Small tables with named rows and columns. After each table, cells are looked up by row and column.

poki =
	tefale	rif	dubir	sube	nof	tovik	zelepo	tuk
tos	142	134	162	138	135	144	155	127
retu	165	118	149	136	167	151	189	145
suvom	120	139	124	152	164	143	178	121
sofote	130	139	153	145	129	138	152	130
bogobub	171	143	161	123	132	157	99	144
nis	162	147	126	133	194	166	189	152
fas	153	158	141	161	183	170	47	123
lol	123	164	104	139	160	145	159	159
zir	168	173	85	136	162	153	127	123
tuki	120	119	149	136	180	166	120	104
dorago	143	158	140	160	167	154	161	132
foduked	148	130	156	169	168	125	176	175
dira	144	127	148	143	154	149	144	183

rif of tuki = 119
zelepo of dira = 144
tefale of dorago = 143
rif of foduked = 130
sube of sofote = 145
sube of retu = 136
tovik of bogobub = 157
Which row has the largest sube? foduked

piripet =
	vit	vipasug	tid	posot	lesu
razufez	-0.356	0.175	0.165	-0.361	-0.363
disat	-0.508	0.331	0.323	-0.519	-0.515
ganuzo	-0.207	0.002	0.013	-0.210	-0.205
kavige	0.249	-0.471	-0.458	0.261	0.255
pufefu	0.476	-0.709	-0.694	0.496	0.485
tepez	0.023	-0.224	-0.226	0.029	0.022
fater	-0.661	0.484	0.482	-0.677	-0.667
kar	-0.433	0.246	0.246	-0.442	-0.437
supin	-0.281	0.091	0.089	-0.284	-0.285
negi	-0.432	0.252	0.244	-0.440	-0.439
boke	-0.735	0.573	0.557	-0.752	-0.747
bopeve	0.400	-0.628	-0.616	0.418	0.408
zarub	-0.583	0.416	0.400	-0.595	-0.594
nobaze	0.399	-0.634	-0.614	0.416	0.410

vipasug of ganuzo is 0.002
tid of boke is 0.557
vipasug of razufez is 0.175
lesu of nobaze is 0.410
posot of kavige is 0.261
vit of boke is -0.735
vipasug of nobaze is -0.634
vit of negi is -0.432
lesu of ganuzo is -0.205
lesu of pufefu is 0.485
vipasug of kavige is -0.471
tid of negi is 0.244
tid of kavige is -0.458
tid of supin is 0.089
vipasug of fater is 0.484
vit of tepez is 0.023
posot of bopeve is 0.418
Row with the largest lesu: pufefu

von:
	mavek	guf	naz	fuf
kar	132	128	132	89
basoro	6	17	3	211
ninalop	60	64	59	160
fogi	125	121	125	96
voken	167	159	166	52
det	60	64	59	160
lires	33	41	31	185
nutaza	87	92	86	133
nekane	146	143	145	74
kobeg	168	162	165	52
mepimo	125	123	125	96
bafan	6	18	3	211
mulisig	47	54	44	172

fuf of voken: 52
mavek of mepimo: 125
mavek of det: 60
naz of kar: 132
mavek of bafan: 6
naz of mulisig: 44
mavek of mulisig: 47
fuf of nekane: 74
guf of basoro: 17
mavek of kobeg: 168
mavek of lires: 33
guf of kar: 128
naz of fogi: 125
fuf of nutaza: 133
naz of basoro: 3
naz of voken: 166
Row with the largest naz: voken

fared
cols = dirubiz, vafe, fasola, nebig, zisa
gebulol: [42, 228, 84, 108, 241]
nol: [34, 239, 90, 118, 254]
zodufos: [49, 220, 83, 104, 233]
vekuba: [45, 224, 83, 106, 237]

zisa of vekuba: 237
zisa of gebulol: 241
fasola of vekuba: 83
nebig of zodufos: 104
fasola of nol: 90
zisa of nol: 254
fasola of zodufos: 83
zisa of zodufos: 233
nebig of vekuba: 106
vafe of gebulol: 228
dirubiz of nol: 34
fasola of gebulol: 84
vafe of zodufos: 220
dirubiz of zodufos: 49
dirubiz of vekuba: 45
dirubiz of gebulol: 42
nebig of nol: 118
nebig of gebulol: 108
vafe of nol: 239

vofi.csv
,nilana,tusiluz,rufimu
kal,0.7,0.7,-0.6
toravo,-0.5,-0.4,0.8
kika,0.8,0.7,-0.6
bor,0.8,0.7,-0.5
zut,-0.5,-0.4,0.8
mir,-0.4,-0.4,0.8
lubiba,0.8,0.7,-0.5
lafa,0.8,0.7,-0.5
regez,0.8,0.7,-0.4
rogim,-0.5,-0.5,0.8
buk,0.7,0.7,-0.6
safitir,0.8,0.7,-0.5

toravo, nilana: -0.5
toravo, tusiluz: -0.4
lubiba, nilana: 0.8
lafa, rufimu: -0.5
safitir, rufimu: -0.5
safitir, nilana: 0.8
lafa, tusiluz: 0.7
toravo, rufimu: 0.8
zut, tusiluz: -0.4
kika, tusiluz: 0.7
kika, nilana: 0.8
bor, tusiluz: 0.7
rogim, tusiluz: -0.5
buk, rufimu: -0.6
kal, nilana: 0.7
lubiba, rufimu: -0.5
mir, nilana: -0.4

mal =
	lezi	nonid	kidu	gifem	subegim	zik	tem
fefog	1.88	3.59	2.69	4.28	5.49	2.82	7.95
zab	4.09	4.76	4.76	4.61	4.28	4.95	3.69
sonilit	0.99	2.81	3.68	4.50	3.59	1.94	4.26
dod	2.08	3.39	3.30	4.39	3.14	2.09	4.70

nonid of sonilit is 2.81
kidu of fefog is 2.69
gifem of sonilit is 4.50
kidu of dod is 3.30
lezi of fefog is 1.88
zik of zab is 4.95
subegim of zab is 4.28
lezi of dod is 2.08
gifem of dod is 4.39
zik of sonilit is 1.94
tem of sonilit is 4.26
tem of zab is 3.69
tem of fefog is 7.95
Row with the largest tem: fefog

nobon
cols = bedi, lopir, pafiz, kib, modot, sasa, nok, baduna, zisafuv
belavo: [-0.09, 0.17, -0.08, 0.03, 0.21, 0.16, 0.23, 0.09, 0.18]
nakaper: [-0.09, 0.38, 0.13, 0.29, 0.21, 0.16, 0.23, 0.03, 0.25]
nokil: [0.11, 0.17, -0.08, 0.16, 0.21, -0.03, 0.23, 0.08, 0.18]
zofoza: [-0.09, -0.22, -0.08, 0.16, 0.21, 0.92, 0.23, 0.09, 0.18]
zol: [-0.09, 0.17, -0.01, 0.44, 0.21, 0.16, 0.23, 0.09, 0.18]
rufen: [-0.09, -0.88, -0.08, 0.16, 0.21, 0.16, 0.23, 0.07, 0.18]

nakaper, baduna: 0.03
nakaper, lopir: 0.38
nokil, pafiz: -0.08
belavo, lopir: 0.17
nakaper, zisafuv: 0.25
nokil, sasa: -0.03
nakaper, kib: 0.29
nokil, baduna: 0.08
zol, pafiz: -0.01
belavo, zisafuv: 0.18
nakaper, sasa: 0.16
zol, baduna: 0.09
zofoza, modot: 0.21
nokil, modot: 0.21
zol, bedi: -0.09
nokil, nok: 0.23
rufen, kib: 0.16
zofoza, pafiz: -0.08
belavo, nok: 0.23

